One turning vector, and how many steps it has turned:
The counts run from 0 to 427.
[ 15  -8  23   9  19   8 -15  21  13 -20 -18  21  12  32 -35  14  19   3
   0   7 -20   1 -33   9  33   6  13 -16  20  14 -23  -1  -6 -53 -11  10
  -3 -25  -6  41  27 -15 -30  15  -1  29  13 -24  29   1 -14   2  -5  -2
 -33 -29]	320
[ 16  -6  -6  23  -3  10   7  50  33 -12 -40  -2 -13  63  -1  -8  20 -27
 -11   1  -6 -16 -19  -5  14  -1  25 -15  -1   2 -38   7  16 -19   2   1
   1  22 -37  23  45  15   1   3  19  32 -16 -24  16   8  -3  -5  -4   8
 -16 -22]	122
[ 17  23  27  14  12  33  20 -15  -5 -22 -34   0   3  53  -9  42  28 -26
  -7   4   2 -17  -3  -1  -4   3   2   0  -8 -24 -15 -33 -25 -19   5  19
   3 -23 -29   6  -3  21 -44  23 -29  16 -21   2  27 -12  -5  14 -18 -16
 -37 -24]	170
[ 30  29  20  13   1  24   2 -14  21   5  -6  -4  16  52  -2  -4  11   2
 -30   9  17  -5 -32  20 -34 -13  47  -8   3 -23 -25  19   2   9 -31  12
 -30  -1  -8   2  15  25  -1   6   5  30 -25   1 -13 -15 -26  -3 -29 -10
 -16 -46]	249
[ 18   9  11  26   4  13 -11 -17  13   4 -27   3  16  40 -41  13  25 -15
 -49  27  -6  31 -15  16   1 -20  44 -12   6  -5 -11  17   8 -29 -30 -30
 -31  -1 -32  11  -8   6  -8   4  28  43  14 -17  -2  17   5  -6  -7  11
 -14 -48]	107
[ 13  34  20  10 -21   0   4  21  34  -6  -3 -20  -9  33 -13 -25  25   6
 -11  15   2   9 -35  -5 -35   0  37  12  24   0  20 -12  14  27  -2  -8
 -41  30 -13  -5  21  30 -11 -13  15  27 -24   3  17   0 -14  29 -11 -19
 -46 -32]	45
[  2   7  12  28   5  13 -26  -7  10   1 -13  14  12  35 -40  14  40   5
 -35  17 -11  36 -30   1   2 -15  47  -6  18  -3 -14  10   7 -35 -33 -24
 -33  -3 -20  23  -8  -7   1   0  25  40  13  -9  12  20   6  -4  -1   9
 -25 -40]	106
[ -7  33  23  27   0  34   2  22  -7 -15 -30   7  -3  38   0   6  31 -13
  22  -3 -23 -28 -29   2  15  19  32 -24 -10   2 -10 -25   2 -28   7  25
  25 -38 -20  27  14  20 -28  34 -11  16   7  10  40   1 -12  13 -13   6
 -11 -23]	82
[ 19  21  29   2   5   3 -15  -5   2   9   1   9  11  31  -3   3  33  34
 -23   0  -3  13 -46 -10 -20  -9  46   1  34 -10 -32  12   8  -2 -47  21
 -39 -15 -11  14   7  -4 -11  -3 -10  41 -19  15   8 -10 -18  10 -16 -29
 -34 -36]	247
[  0  -5  18  16  27  -7  14  22  59  -9 -13  15  12   3 -55   5  39   5
 -18  11   7  -5 -14  -3 -28   4  64  -6   4  -7  -4  -7   3 -24  18  13
  -8  20  -1  30 -20   1 -12   7  47  31 -15  -9  16 -15  14  30  -3 -15
 -21  16]	199
[ 29  25  14  18  34   9  20  18  19   3  17  14  13  23   0  21  22  30
 -25  -6  21  -4 -56 -12 -16   3  41   9  17  -4  -3  -6  -5 -23   0  30
 -23  11 -26  33  12   4   0   0  12  12 -31  -9   2 -19  -6   3  -5 -20
 -46 -32]	253
[ 23  30  25 -29  17  -6 -19 -19  12   6 -24 -37  15  45 -23 -19  30  14
 -37  -4   9   4  -4   3 -40  23  22  18  11   6 -28  -4   7  -4  -9  22
 -16   3 -13   1  16  20 -16  21  10  29  -7  31  44  -1  13  14 -19 -13
 -38 -17]	153
[ 10  18  11  31 -23  33  13  28  25 -15   1  -3 -18  32 -12  -5  31   3
  14  24 -27 -15 -25  -1 -14 -13  29 -17   0   0  -2 -24 -11  -6   7  14
 -12  27 -34  10  19  -9 -48   1  -9  16 -34  -3   2 -39 -27  29 -11 -35
 -13 -30]	42
[ -9  17  46  11  -5   8  -2 -13  13 -18 -35 -19  -7  29 -30  -4  37 -12
  16 -10   4 -20 -35  -5  -8  -3  22  -3  11   0 -10  12  -7  -8 -16  44
  -3  -4 -22  27 -27 -21 -16  -4  -1  36  -3  42  28  38  -4   7 -11  10
 -44 -15]	376
[ -8   6  37  22 -19   6 -17  -3  30 -10 -32   4   4  25 -46  -4  45 -15
  -6  19  -5   5  -2  13 -27 -24  63  -8  12 -14  -6   2  15   1 -23   1
 -32  20   0   7 -24   4 -11  -3  27  58  -5  -2  23   3   3  10 -12  -1
  -8   8]	194
[ 36   9   6  25   3  23 -12  22  42  -5  -3  -3  -5  45 -23  -5  11 -25
 -18  13  14  15 -14 -20  -9  19  44 -30  15 -10 -11   3  -3  -5  15  16
  -6   0 -36  30  29   9  -1   7   2  14 -26 -57   2 -35  13  26 -15  -8
 -24 -34]	339
[ -3 -12   0  26  25 -15  15  14  35 -42 -22  14   7  35 -28   7  33  16
  -9 -11 -17 -13 -19 -18  21  11  42   2  37   7 -25  -4   7   3 -16  -2
  -5  -4 -21  25  -2  -1 -12 -25   7  39 -11  19   6  21 -13   4  -8  -1
 -56   6]	213
[ 22  41  -3  -7   6   4 -13   7  15  -9  -3 -12   2  38 -11  -7  42  10
 -31 -17   6  14 -15  -9 -18  19  33  19  26   2   5 -20  17  -3   3 -11
 -22  30 -48  17  27  13   0 -12  24  27 -18  -3  33  10  34   5   5   0
 -44 -21]	349
[ 27  47   2   2   7  13  -9   2   8  -9 -15   4  25  32 -12  -6  37  -4
 -36  -3  -6 -27 -34  14 -35  18  45 -21  -1 -22 -10  15  14   0 -15   7
  -5 -15 -11  -6  17  20 -25  35 -13   0  -5 -11  14 -20   2  11 -29 -33
 -18 -39]	243
[ 14  31   6  32   9  14   6 -18  37 -14 -43 -25  14  29 -24  -9   9 -13
 -16  13  14 -19   2  -5   0 -14  61 -31  -1   3 -10  15 -12  14  -6  11
  17 -25 -21  15 -36  37 -12  -2  -7  36  -2  16  -9  12 -16   7 -29 -20
 -17 -27]	0
[  2   5  40  40  16   1  12  46  22   1  -7   0 -15  24 -40 -22  28   3
   5  -8  -9  -7 -35 -18   3   7  57 -30   7  19  -4 -14  18 -28  13  34
  21  -3  -7  31 -15 -11  -5  20  26  16   1   5  19  -1   9  24 -25  -1
 -18 -14]	286
[  2  37  11  13 -20  35 -26  22  13 -16 -41  14  -1  24 -24   5  65 -35
   8   8 -14  -8  -6  21 -11 -10  52 -14  -6 -10  16 -18  17 -14   5  -4
   0   3  -8  11 -13   6 -23  26  20  17  -2 -27  45  -5  23   4 -13 -23
   0   2]	189
[  1  31  42   1  -8  20  -6   1   4  -8 -33  -2  -6  39   9  27  35  -3
  18   1   7   3 -19  -4   4 -26   9  23  20   0 -10 -22 -10 -14 -29  25
 -38  -5 -13  17   8  31 -15  -7   4  44 -18  19  48  17 -15  -7   4  -6
 -49 -16]	173
[ 41   6  -3  16   8   6  12  40  22 -25 -21  29  16  40 -17  21  24 -14
 -31  13 -26 -19 -35  13  -4   7  18 -24  -7 -22 -17  -7  -1 -18  -8  -8
  -6 -17  -9   5  25   6 -38  22  -3  -1  -2 -21  30 -11 -18   4 -19 -44
 -39 -30]	28
[  9  22  21  25 -20  13  10  40  27  -4   5  -8 -29  15 -16 -11  32  19
   4  25 -16  -5 -26 -16  -9 -20  25   2  17  10   2 -26  -7   1  -6  17
 -22  31 -29   8  16  -4 -36 -13  -2  23 -26   9  11 -21 -23  23  -5 -37
 -39 -37]	43
[  6  -1  -5  31  18  -9  24 -15  39 -44 -34 -18  14  53 -35  -1  20  -8
 -23   9  -3 -24  -5  18  -3   2  44  -2  12  -3 -14  15  -2  21 -12 -18
 -10   9 -23   8  -6  28 -17 -29  11  42  -6  24 -12  26 -20  -8 -12  14
 -37  -8]	215
[-17  16  31  37   1   6  22 -13  16 -15 -17 -15  -1  29 -57 -20  34 -15
 -21  10  -6   0 -32   6 -26  21  54 -18  -8  -2   5   9  11   5   3   4
  -8   8 -19  13 -29   0 -16  21  17  24   5  32  -4  15  -4  34 -25  23
 -11 -29]	289
[-10  58   7  29  -1  49 -19 -14 -10  -9 -25   4   3  12 -22   9  45 -12
  -2  22  -5  -1 -32  16  10 -10  42 -19  -3   9  26   2  -5 -28  -7  -7
   3 -13 -34  31 -25  12 -11  21   2  25  13  -1   7  10  -4   7  -8   3
 -20 -48]	94
[ -9  -2   5  17   6  -4  25  18  43 -11 -29   0   6  30 -30  10  32  18
 -21  24 -17  -3  17 -16 -19  -3  47  -5   4   5 -37 -26   2 -18   2   1
  -1  17 -33   3 -10  16 -35   0  25  47 -22  27   9 -14  -5  27   4 -27
 -19  17]	205
[ 26  17  18   8   6   5 -16  32  33  11 -19  -2   4  21 -18   6  16   2
 -18  37   3  -1 -19   7  16 -25   6 -27  -5  20 -13  -2  -7 -39  20  35
  -7   2 -31  45  36   5 -25  19  13  22  13 -31  17  -2 -19  13   6 -26
 -29 -53]	326
[ 25  -2   9  -6  22   2   2   8  33   3 -31   9  24  24 -17  32  25  14
 -35  32  10  11   6   1  -5 -24  31  15  -3   8  -7 -33 -19 -38   3  -1
 -18 -10   0  15 -15  39 -29  13  29  26  -8   1  41 -11   4   5 -13 -40
 -47 -19]	401
[ 28   7  14  26 -25  10   8  31  25  -5 -22   1   3  42  -8  -7  16 -26
 -25  21  -1 -12 -42  29  -6 -27  25 -17   2 -16 -17  21  10  13 -23   5
 -35  12  -4  -3  30  14 -11  -7   9  23  -9 -19   2  14 -35  -8 -22 -18
 -32 -46]	33
[ 30  26   5 -11  28  -6 -24 -17  15 -17   5 -36   9  26 -48 -26  40   9
 -26 -16   4  -4 -26   1 -15  25  35  12  22  15  11   8   4  -2  14  22
   0  12 -18  30  -7 -17 -16   5   2  11  -3   9  24  14  25  10 -18  -8
 -50 -33]	146
[-38  31  -8   6   3  16  -1   7  13 -15 -47 -12  12  36 -12 -28  37   1
  -2   2  -7 -17 -34  -7 -23  34  71   0  -8  14  -2  -4  25 -18   2  -6
  13   2 -24  18  -1  31   2  34  26  23  -4  26  23  14   6  24 -17  22
 -19 -11]	296
[ -9   6  -3  24  -9  16   7  -1  25 -47 -25 -16 -19  44 -39  -5  39 -24
   5   2 -17 -18 -31  12   5  10  10   0   0   0 -10  23   1  -4   0  -3
 -19  32 -55  32  18 -19  -6 -11   9  32 -13   2  -5  28  -8   3   4  17
 -26 -25]	127
[ 19  40   1  28  -6  51  28   3 -12 -14  -2   6  -3  49   7  26  42   4
  -8   5 -10 -16 -33  10 -17 -11  31   0 -14 -10  -2 -16  -8 -20 -13   0
 -14  17 -55   4   7   8 -26   5   2  20 -32  14   0 -27  -8 -19  -8 -13
 -12 -37]	257
[ -4  39   1  -1 -23  23 -21   2  11 -21 -27   8  10  28 -24  -5  46 -34
 -11  17 -20 -12 -41  27 -18  15  20 -13  -9 -11  -8  17   9 -20  -3   6
 -23  17 -35  33  31 -11 -21  32   2  25   4 -26  15   7 -13  30  12  -6
  -8 -37]	330
[ 11  25 -12  -3  23  -9  15 -10  36 -57 -24  -4  27  29 -31  -7  28   6
 -16   6 -19 -32 -30  24 -12  27  24   8   5   8  19   9   4  21  17 -19
  -6   2 -18  31  13  36 -17   0  18  13   2   9  24  20 -23   7  -5  -1
 -53  -6]	221
[ 10 -18  16  19 -12 -14  12   8  29  -9 -30   2  -1  50 -29   7  19  -8
 -34  14 -14  19  -9  -3 -18  11   9   2  13  -9 -28  -2   7  -8 -15 -25
 -33  20 -35  10  34  18 -12 -11  22  46  -2   7  27  27  -7  25   7   7
 -38 -16]	119
[ 24  48  24 -19   7   3 -17   8  28  15  -6   0  25   7  -5 -21  40  39
  -9  13 -13 -17 -41   9 -35  -3  28  -5  10  16 -13   7  -2 -13 -13  30
 -21   2 -16  31  23   8 -24   9  17  19  -6  21  31 -16 -33  16  -2 -40
 -34 -19]	240
[ 17  26   3  29   2  32   3  13  11  -8   2 -39 -20  53 -19 -26  40   8
   0   7  -3 -10 -21  14   2 -24  57  -6   4  18   5  -8  16  -1  -3   1
  -1  24 -26  -6  -5   0 -18 -14  16  27 -22  15 -13 -26  -1 -28 -31   0
  -2 -33]	54
[ 21  24 -17  14   3   3   0  17  17 -48 -25   2  11  37 -19  -2  41   9
   0  11 -42 -38 -10   7  33   5  19 -14  12  17   0 -15  -6  -2  -2  -6
  22 -15 -30   7  13   8 -53  -3 -19  19  10  11  27   3 -18 -12 -14 -25
 -28 -18]	224
